(in the rows, 128 means zero)
One turn moves every row onto another: examples first, then more rows asked
K271: [148 137 161 117 157 125 145 124  73 103 147 102]
K203: [129 149 121 135 150 135 165  97  93 113 133 110]
K809: [128 120 151 108 170 158 137 106  97 129 125  94]
K148: [116 133 134 129 190 157 156 122  94 123 116 109]
K277: [130 148 122 130 156 138 171 102 100 112 139 108]
K856: [142 135 149 134 144 130 155 119  75 108 149  87]
K367: [115 122 152 139 160 140 141 115  66 139 128  89]
K620: [147 141 168 113 163 132 143 128  74 104 143 109]
K190: [135 128 141 138 143 128 158 116  74 116 144  82]
K770: [131 136 148 115 160 124 150 142  80 127 132 148]
K304: [131 131 126 134 130 161 146 124  66 145 139 115]
K361: [145 137 127 114 153 165 177 118  90 136 134 132]
K578: [145 141 125 143 178 153 156 128  85 136 123 141]
K436: [150 125 152 123 125 132 157 130  69 135 141 115]
K789: [141 132 122 133 130 164 149 132  72 135 141 125]
K420: [133 130 140 137 148 131 160 117  79 114 142  78]
K996: [129 125 137 117 176 129 151 153  89 109 142 126]
K842: [147 112 128 108 144 148 131 102  90 131 142 113]
K260: [139 141 143 141 158 151 165 106 100 151 114 122]
K995: [139 126 160 126 126 139 159 118  76 145 134 103]
K197: [140 128 135 114 146 168 176 113  94 143 136 112]
K186: [137 141 142 139 163 154 166 106 103 148 117 122]
K750: [134 127 155 118 185 136 129 119  87 121 111 121]
K903: [140 139 153 110 182 135 158 135  89 123 151 137]
K49: [115 125 127 131 174 159 165 115  92 131 120  96]
K613: [132 133 126 131 128 162 149 122  68 144 139 120]
K204: [154 136 133 127 145 151 157 150  78 109 148 121]
K841: [141 139 136 144 172 152 162 108  98 144 113 129]
K880: [125 123 160 136 168 130 133 127  67 126 134  91]
K631: [149 133 120 140 177 152 155 133  76 130 126 140]
K687: [114 146 136 135 154 165 121 119  87 133 141 112]
K374: [148 139 126 126 139 153 155 146  74 115 148 126]
K484: [110 138 130 136 161 162 123 124  83 131 141 109]
K949: [121 127 129 128 180 135 145 150  79 115 150 118]
K303: [133 140 143 107 179 137 166 133 100 111 149 127]
K293: [136 129 137 128 176 122 150 139  64 126 151 135]
K141: [141 133 154 103 159 129 151 127  86 134 138 148]
K225: [135 128 143 137 164 114 145 140  68 136 141 136]
K555: [128 122 156 112 175 150 128 109  92 120 120 100]
K266: [144 132 152 156 152 121 142 116  98 143 133 107]
K295: [147 116 136 103 140 148 135 104  92 135 142 118]
K736: [149 132 151 154 152 129 143 116 107 139 134 104]
K589: [136 133 153 122 183 134 136 120  80 120 108 130]
K855: [126 118 151 112 172 156 134 109  96 127 127  92]

K374 -> K578
K436 -> K361
Now these:
K789 -> K841
K770 -> K903
K367 -> K995
K295 -> K277
K631 -> K589
K225 -> K141
K420 -> K304
K190 -> K613
K203 -> K687

One turn moves every row onto another: examples first, then more rows asked
K861: [145 107 114 127 123 130 160 127 129 132 139 113 149 137 136 121 117 101
  88 122 135 120]
K170: [148 105 120 116 139 109 131 140 140 125 148 130 130 143 149 124 117 101
 107 107 138 128]
K568: [130 119 126 121 141 123 124 136 106 104 137 106 153 116 125 123 107  96
 117 137 138 123]
K252: [121 105 127  89 139 110 126 132 105 149 153  94 131 140 115 152 109  99
 118 136 135 144]
K638: [144 110 118 157 131 130 116 143 140 123 131 118 117 161 108 150 126 107
 113 147 112 143]
K238: [131 107 102 106 125 152 127 156 133 136 152 105 120 144 109 183 114  94
 108 136 118 155]
K569: [134 116 122 126 140 100 138 140 115 153 145 113 134 113 138 137 125  88
 123 138 130 155]
K57: [159 108 119 133 101 126 130 140 128 144 154 117  95 153 137 139 122  82
 103 125 121 139]
K272: [119 108 126 117 100 143 147 126 135 117 149 114 100 139 122 171 118  81
 106 146 146 126]
K987: [166 120 106 149 117 151 139 147 115 141 150 123 134 125 121 160 101 116
 114 143 148 135]
K296: [124  86 137 137 125 128 133 119 124 117 146 141 101 133 132 156 120 120
  96 133 115 133]
K455: [129 120 131 161 131 126 122 149 105 131 149 129  98 128 127 135 105 124
 102 146 143 129]
K607: [122 124 129 113 141 155 137 139 125 128 155 119  99 112 114 146 108 137
 107 130 144 145]
K660: [103  97 112 115 140 127 151 138 120 115 151 116  92 121 131 152 119 100
 114 133 141 112]
K806: [152 120 119 125 139 137 141 144 117 133 162 117 126  92 108 145 111 124
 113 125 132 115]
K184: [132 118 133 122 117 152 127 157 101 118 149  90 132 122 115 128 115 100
  82 124 131 152]
K872: [133 110 121 142 120 131 138 160 113 117 138 118 129 136 153 126 100 108
  97 103 135 146]
K972: [143 111 122 108 122 141 123 140 106 132 148  74 128 140 103 132 123  84
 125 140 129 138]
K385: [135 107 109 146 127 129 108 160 123 115 139 130 132 124 124 175 112  97
 110 152 114 134]
K435: [144 103 124 128 154 137 143 142 130 118 139 117  93 155 114 134 112 134
 105 132 130 144]
K178: [122 100 130 108 133 127 163 121 137 124 144 105 138 127 110 166 115 121
 115 112 139 128]
K111: [136 105 122 130 128 132 137 158 107 139 140  91 105 116 110 180 107 114
 135 139 145 143]
K128: [115 105 110 122 120 130 130 145 125 144 141 116 119 101 107 163 114 138
 111 130 127 147]
K766: [135 110 148 128  97 146 124 140 117 126 139 109 130 161 128 152 115 112
  98 101 132 137]
K450: [136 114 101 103 120 121 115 154 120 128 159 100 119 144 116 145 112  70
 130 120 142 129]
K955: [133 120 126 117 129 130 131 143 146 113 140 134 110 134 143 151 132  73
 127 126 128 124]
K544: [139 126 144 137 123 121 150 114 127 125 156 125  86 146 118 161 102 105
 109 128 129 137]
K823: [115 107 114 129 125 106 124 144 127 142 149 119 133 131 122 176  86  98
 118 152 140 151]
K879: [132 109 125 114 135 130 116 137 142 104 148 101 114 146  88 143 104 101
  96 142 111 134]
K900: [145 103 114 136 106 128 142 117 105 149 156 101 136 126 111 155 119 113
 114 123 133 104]
K523: [132 108 114 125 129 145 106 167 135 112 158 113 144 143 119 127 113 116
 104 142 142 133]
K865: [140 141 122 116 108 132 150 119 128 141 141 104 130 131 127 129 110 117
 115 106 130 135]
K110: [136 103 141 142 142 150 111 163 108 110 140 107 129 140 129 154 120 103
 109 158 128 141]
K957: [139 114 115 125 140 115 141 140 115 130 149 113 123 146 119 152 114  50
  97 136 127 131]
K411: [122 106 129 148 102 119 166 124 116 139 145 108 114 148 117 168 105  98
  98 128 135 128]

K455 -> K238
K900 -> K435
K660 -> K987
Now these:
K607 -> K385
K806 -> K638
K865 -> K296
K861 -> K544

One turn moves every row onto another: examples first, then more rows asked
K219: [138 138 122 108 138 142 145 165 129 141 127 122]
K306: [129 147 142 100 115 127 140 126 122 149 127 153]
K951: [122 125  89 138 133 121 151 137 117 154 145 172]
K202: [117 139 128 113 125 140 122 154 140 158 115 138]
K195: [134 115 115 141 146 117 148 150 109 178 130 173]
K323: [142 135 117 108 136 138 146 162 135 140 131 122]
K122: [120 123  90 131 127 117 153 135 117 156 146 173]
K457: [139 142 111 111 132 128 162 151  99 192 116 163]
K475: [135 114 116 139 152 120 146 154 107 175 131 173]
K693: [125 123  89 139 131 120 153 136 114 158 142 174]
K651: [140 140 115 112 138 140 145 168 131 139 130 125]
K929: [132 113 115 139 150 117 144 154 113 176 132 173]
K503: [147 147 141  96 129 129 155 137 113 144 137 146]
K389: [136 137 117 112 141 140 141 169 128 140 132 122]
K618: [116 125  90 139 133 121 152 134 112 158 140 171]
K579: [120 133 130 109 124 137 125 150 143 158 116 133]
K68: [121 127  92 139 134 125 150 133 116 152 144 172]
K871: [152 145 142 101 131 125 156 143 113 142 134 145]
K683: [128 116 115 142 150 118 145 157 109 176 129 172]
K848: [122 122  88 136 133 121 149 139 119 156 145 173]
K488: [116 138 129 109 123 142 127 151 137 153 116 133]
K785: [131 117 114 141 152 117 152 151 104 177 130 168]
K821: [138 139 117 108 137 139 149 166 124 143 135 119]
K399: [135 113 121 134 148 113 150 155 109 179 133 172]
K94: [134 146  92 112 115 128 164 140 103 178 125 163]
K814: [111 138 130 109 121 139 124 150 134 163 119 133]
K137: [132 147 145  98 119 131 143 128 119 153 129 152]
K593: [142 136 113 111 138 139 145 169 130 140 127 125]
K885: [140 136 118 110 140 140 145 168 129 141 130 123]
K673: [134 117 121 142 153 121 146 152 109 174 131 172]
K235: [117 135 124 111 123 139 122 154 140 158 112 138]
K859: [113 137 126 113 127 141 122 153 138 155 118 133]
K346: [143 141 114 112 131 132 162 149 101 195 121 162]
K439: [130 149 144  97 120 123 139 129 115 155 125 156]
K209: [134 143  89 114 117 134 169 140 104 174 128 162]
K959: [133 148 145  97 121 127 139 127 120 156 127 155]
K582: [136 136 113 117 127 131 160 149 101 195 115 164]
K864: [148 149 135  96 129 123 156 141 109 142 136 148]
K206: [142 133 119 112 139 140 140 167 132 141 133 125]
K637: [117 133 126 113 124 141 121 152 142 154 120 136]
K345: [140 140 110 114 125 125 162 150  99 191 117 164]
K139: [114 136 125 110 123 142 122 151 139 156 116 135]
K334: [130 149  91 110 118 131 163 138 105 177 125 164]
K45: [132 147  92 109 116 135 164 136 107 179 130 163]
K994: [118 125  87 139 135 122 150 143 116 154 142 171]
K155: [131 116 118 141 150 117 146 153 109 178 131 172]
K853: [150 149 136  97 131 126 154 138 113 143 138 147]
K540: [120 124  89 136 133 125 148 135 116 154 141 174]

K540 -> K202
K959 -> K457
K637 -> K683
Now these:
K582 -> K871
K139 -> K155
K323 -> K618
K399 -> K821
K503 -> K94
K346 -> K864
K219 -> K693
K593 -> K68
K848 -> K859

